Named moves, each a turn or a mirror, and the order they were made in; the first pair answered:
fumu (before -> after):
[  2.2  -6.4   0.0   9.6 -18.1   3.0   7.9   9.5  17.0  11.0  -9.1  16.0]  ->  [-4.5 24.9 -3.0  0.5  8.4 -9.0 11.6  9.0  3.1  0.2  3.1 17.7]
[ -4.4   5.6   0.0  15.2 -10.2   9.5 -13.3  -6.4  21.5   6.4  -1.4   9.5]  ->  [ -5.6  24.8  -1.2  13.0   6.3   3.4 -10.9  -7.1  11.9   1.4   5.0  10.8]
[ -5.0 -24.2  19.8  -0.9 -19.5  -9.9   0.3  11.8  11.7   3.2  12.5   9.8]  ->  [-11.6  10.0  16.3  -9.0   9.4 -19.0   5.9   8.5  -3.0  -7.2  26.0  12.2]
[ 11.9  15.8   1.1   9.9 -20.6  -1.1  15.5  25.0  30.2  22.4   3.2  38.0]  ->  [10.4 35.4 -2.6  4.1 -6.7 -5.2 18.3 24.5 20.9 15.8 10.4 38.5]
fef (before -> after):
[  0.0   3.0  10.0  -4.4  19.9  -5.2  -8.8 -14.5  -9.7 -13.5   7.0 -12.1]  ->  [ -2.3  14.5   9.3  -1.5 -16.1  -3.9  -4.2 -18.3  -4.5   5.5   9.9  -9.8]
[ -6.6 -26.9  -3.8  -1.3  16.4 -10.0  14.8  14.7   4.0 -14.2 -14.8  15.1]  ->  [-10.2  -9.0  -5.8   2.1 -26.9  -8.3  22.1  12.3  11.3   8.4  -9.6  17.7]
[ -9.4  15.8  -7.1  -1.0  -2.0 -19.1   4.8   5.6  16.3  -3.7 -17.5   9.6]  ->  [ -8.9  12.4  -5.6  -1.2   9.3 -19.0   1.9   6.2  14.2  -8.8 -18.6   8.3]
tafi (before -> after):
[-13.8   4.5  -3.0 -12.9  -8.6 -13.9  -1.7 -18.5 -27.4 -20.0  -7.4 -14.3]  ->  [-12.5  11.8  -1.6 -12.6  -3.9 -12.8  -1.5 -20.2 -27.8 -19.7  -1.2 -14.1]
[  4.7 -31.7  15.0   3.4  10.2  18.7 -10.3   0.8   6.2  -8.7  -3.3 -12.8]  ->  [-14.4  -8.5  -0.7  -3.8 -17.8  -3.5  18.6  16.6   5.8  -1.1 -22.8  13.4]
[  5.6  -3.4  -0.9  -1.3  18.7   7.9  -4.8  -8.6  -2.5  -3.3  -1.1 -20.7]  ->  [ -5.6 -14.6  -9.8  -3.4  -1.6  -0.6   9.4   0.0  -5.4  -4.0 -21.9  -9.0]

(two moves a pair)
[  7.2  22.4  -2.5   4.2 -13.2   0.8  21.5  -9.4  -5.9   9.4  16.8  -3.5]  ->  [ 16.3   1.4   4.3   9.9 -16.3  10.7  11.2 -14.3  -0.6  12.1  16.2 -11.0] : fumu then tafi
[ 16.7 -24.9  23.5  12.8   9.1  19.9 -22.0  13.0  18.7   8.1   9.6  10.6]  ->  [ 7.3 31.0 19.2  6.3 -9.2 12.3 -8.1  5.7 12.1 20.7 28.6 16.6] : fumu then fef
[ -2.6   7.2  -0.5  -2.4   6.9   3.5  -8.4 -14.4  -9.0 -12.4   8.1 -12.6]  ->  [ -6.5  -4.1  -5.7  -4.7   1.8  -2.3  -1.5  -9.0 -13.3 -17.1  -6.1 -10.5] : tafi then fumu
[  0.3  -9.8   0.5   3.4   0.4   2.7   0.9   7.1   9.1   1.1 -14.0   3.4]  ->  [-0.3  7.6 -0.2  2.6 -5.0  0.3  4.6  9.2 10.6  6.7 -7.9  7.5] : tafi then fumu
[ -2.0  12.2   5.4  -9.5 -13.1   8.7 -14.9 -37.8 -17.9  -7.5  22.9 -25.8]  ->  [ -0.4 -19.7   8.5  -3.5 -13.9  16.0 -20.1 -35.8 -11.1 -10.7  11.3 -27.1] : fef then fumu
[-21.6 -18.6 -12.5  -2.7   2.3  -4.5   7.1 -13.4 -21.9 -13.1 -12.7   6.9]  ->  [-15.7 -23.5  -8.1   4.5 -26.0   4.8   5.4 -12.1  -8.7   5.1 -15.3  11.2] : tafi then fumu
[ 9.4 23.5 -9.1  3.5  6.0 -1.4  4.3 10.2  3.6  6.1  7.2 14.8]  ->  [ 15.6 -10.3  -4.5   7.3  22.7   8.4 -10.3   7.5   4.0  -6.2   2.5   1.1] : fef then tafi
[ -2.2   6.1  -7.6  10.3  -7.3 -17.4  -0.9  -7.7  -0.3   4.1  -1.7   1.6]  ->  [  2.4  -7.7  -3.7  13.8  -2.1 -12.8  -8.4 -12.1   1.6   0.2  -1.9  -5.2] : tafi then tafi
[  6.9 -10.2  -2.7 -14.7  12.2   1.5  -9.1 -11.1  -1.5  -3.9  16.1 -13.6]  ->  [  6.7 -12.2  -2.2 -11.5 -13.2   5.2  -7.6 -13.2   3.2   9.7  13.9 -13.0] : fumu then fef
[ 20.9 -43.7  14.6   3.4  27.4   9.1 -30.2 -14.4  -1.1 -12.1   6.0 -20.7]  ->  [  5.7  49.7   4.6  -9.6   2.8  -4.4  -8.8 -22.3 -15.5   6.7  36.6 -13.2] : fef then fumu
[ 17.5  18.9  10.5   7.3  22.4   9.7 -20.2   6.6  -4.9  10.6  27.5   9.6]  ->  [ 10.4 -27.0   5.5  16.7 -28.3  11.8 -15.8   6.0   2.2  20.3  -3.7   7.0] : tafi then fef
[-11.5 -19.5   5.7   2.7  -0.1   1.8  -3.1 -13.3 -30.9 -14.7 -29.1  -2.8]  ->  [-16.9  15.2   2.7  -2.4   5.0  -8.2   7.2 -10.6 -36.0 -15.9 -19.3   6.1] : fumu then tafi
[ -1.9   2.2   1.5 -12.6  12.2  -2.1  -1.0  -2.7  -7.5  -5.4   8.1 -13.2]  ->  [ -1.9   1.4   2.8  -8.9 -16.3   2.1  -0.9  -1.8  -0.2   8.9   5.0 -12.7] : fef then fumu
[ 20.4 -18.3   8.1  -7.5  16.0  14.5  -7.9  -6.9   7.7 -13.7  -8.6 -15.5]  ->  [ -1.2  11.7  -9.2 -18.4   6.4  -9.9  19.5   4.2   0.4 -14.8 -24.6   8.1] : tafi then fumu
[-12.0   0.8 -10.5 -13.9  19.5 -21.6  18.4  16.2  -9.2 -20.8 -17.7  18.7]  ->  [ -6.3  42.4  -1.2  -9.6 -16.6  -8.9  14.2   2.0  -1.2   9.0  13.2  12.8] : tafi then fef
[ -0.3  -2.8   1.1  -0.1  -7.2  12.2  -8.2 -17.1  -7.4   1.5  -0.3 -17.8]  ->  [ -4.6  -9.6  -4.7  -3.5 -10.1   6.0  -1.9 -13.9 -10.5  -2.9 -10.0 -12.5] : fumu then tafi
[ 9.9  3.9 12.5  0.8  5.0  7.3 -3.8 21.2 17.3 11.2 10.8 16.5]  ->  [ 6.8  8.8 12.8 -2.8 23.2  1.6 -5.2 19.6  9.5  0.3 13.6 14.0] : tafi then fumu
[ -8.4 -13.4 -15.5   7.9  15.0  -2.5  10.1   3.9  -3.6 -11.6 -16.5   2.4]  ->  [-10.3  21.6 -17.1   7.0   0.0  -6.9  18.6   4.4  -0.7   2.0  -3.3  10.3] : tafi then fef
